Rotation paths and how fast each direction turns (degrees per step):
Each turn is a multiple of 5 degrees from 10 to 175, or 0.
Each row of a path follows its step; steps can be skipped.
Path 1:
step 0: [ 13 -10   2  19   4  10  10  11  -6   3   8   2  -4  20  -3  -5   3  -3
   8   4  13  -6 -14  -2  -1  -8  11  -2  -8  -3   7  -1  14 -20  -5  -2
  -5  12 -17  -7 -17  -3  12  -7  -3  -1   4 -20   6   0   4   4  15   9
 -13 -19 -16]
step 1: [ 15   3   3  11   1  -5   8   4   2   0  13   0  16  14 -18  15  26  -7
   3  12  -2   8 -10   7   4  -4 -15  -5   0   3   4   5  -6  -1  -6  -2
  -3   6  19 -17  -4  26   8  -7   4  -5 -12  11  -4  14  -4  -2  -8   6
 -10  -1   2]
step 2: [-15  -7   8   4  -2 -11   3 -20  -6 -17  -7 -17   9   2 -12 -10   1  -6
  19  -3   2   4  19   1  14   3   2 -19  -6  -2 -15  10 -20   2  14  10
   0   1   9   0  15  16  -3  -2   7  13  -8  -5   2   3   2   3  -1   3
   6  -5 -11]
step 4: [-15 -15   1  -2 -20  14  28  19   2  17   6   3  -4 -10   9 -12  14   3
 -12   1 -16  12  -9  -7   4  11   0  -1  -4 -11  11  -3  14   3  18 -13
  -2  11  -8  -4  -5   1   3  -2   6  -7  -3  -5  10  -9  -6   6  -3   0
   1   3  -4]
step 5: [  5  -4  -4  10   2 -12   2  13  16  -6  -5   3  -6  -3  -6  -7   5  -3
  15  13   4   5  -6   9 -20   9 -11   3   2 -12   3  -5  12  -7  14   8
 -10  -6 -14 -16   8  -4  -4   6   8   5 -26   8   7   2   5   6 -16 -12
 -13 -11  19]
step 6: [ -7  19  11 -11 -15  -5 -18  -3  -4   3 -15   5  22  -2  -3   4   1   9
  14  -9  -4  -1   4  23   5 -18 -11  -2   0  -6   4   9  -2 -12  13   7
   0 -13   1  12  -2  -2   2   2  -5  -6 -14  13   9  -1  28   4  -6   3
  -4   9   0]
step 7: [-14  -2   4   1  17  14  -7  -2  -6  -9 -15  -3  -9 -14  -1   6   4  -8
  12  -9   0   3 -15   2  15  -7  11  -1  11  13   1  11  12  -9  16  -3
  11   0   3   9  -2  -8  -5   4  -3 -11  24  11  -8  -7  11  15   9  -6
   4 -20 -12]
step 8: [ -3  -8  10  -8  -5   0   1   0  -4   3  10   9   9   2  18  26  18 -25
  -4   7  -1   0  -8 -11   1   2  -6   7   7  -5  -3 -11   8  15   7   5
  22  -3  -5 -13  -7  -7   0  -2   0   6  22  11   3  -5 -14   3   7  -2
  -8  -3  19]
step 9: [  1   5   0 -21 -10  -8  12   2   9   3  -8  -1  -3  -7   8  -6  -3 -14
  -3  -5  -1  -5   7  -1 -15  -6  10   7  14  -8  -8  -7 -12  -1   1  10
  11  14   2  -9   3   5   0 -13   9  19 -17   3  13   4   0 -14   6 -26
 -16 -10 -12]
step 10: [ 14  11  -6 -24   8 -10  -7   9   1  -4  -4   1  -8   0   5   6   4  24
 -10  -9  -7  -7   7 -10   0 -12  13 -13  -5  12   5 -10   9 -12  -1  16
  -9 -17  13  10   8  13 -16  12  -4  10  -7  -2  -3   2   4  -1  -7   1
 -17 -11   2]
step 11: [ 10  -1  12  -6  -1  32   9  11   1  -9 -21  -3  13   0  12   4   0  12
  -9   4 -17   0  11  -7   7   8  -4  -7  -6   1  -5   0   8  -6  -8   7
   5   5   5   3   4 -13   5  15   7 -10  18 -10   0  20  15  10   6   9
   3   2  -6]
Speeds:
[ 1 -1 -1  3  0 -4 -4 -5 -1 -2 -3  0  3 -5  2 -2  3 -3 -2  1  0 -3  3  0
  3 -2 -2  1  1 -3  0  0 -1  4 -4  1  2  1  2 -4  1  0 -2  2  0 -2 -9 -4
  0 -7  1  0 -1 -2 -2  0 -1] : 100
[ 2  0 -4 -1  1 -3 -1 -6  1  1 -2  0  2  3  1  7  1 -3  3 -3  4  0 -4 -1
 -1 -5  3 -1  1  2  2 -2 -1  1  1  2  4  3  0 -4  1  2  2 -5 -5 -2  4 -1
  1  3  0  0  2  1 -4 -3 -3] : 45
[-3 -3  4  1 -1  5 -4  0 -6 -4  1  1  3  3 -3  1  1 -4  3 -2 -1 -3 -4  2
  1 -2 -2  3 -1  1  0  5 -5 -2 -6  0  2 -3  0  0  2  1 -1 -1  1  0 -1  5
 -3  2 -2  4  0  1  2 -3 -1] : 65
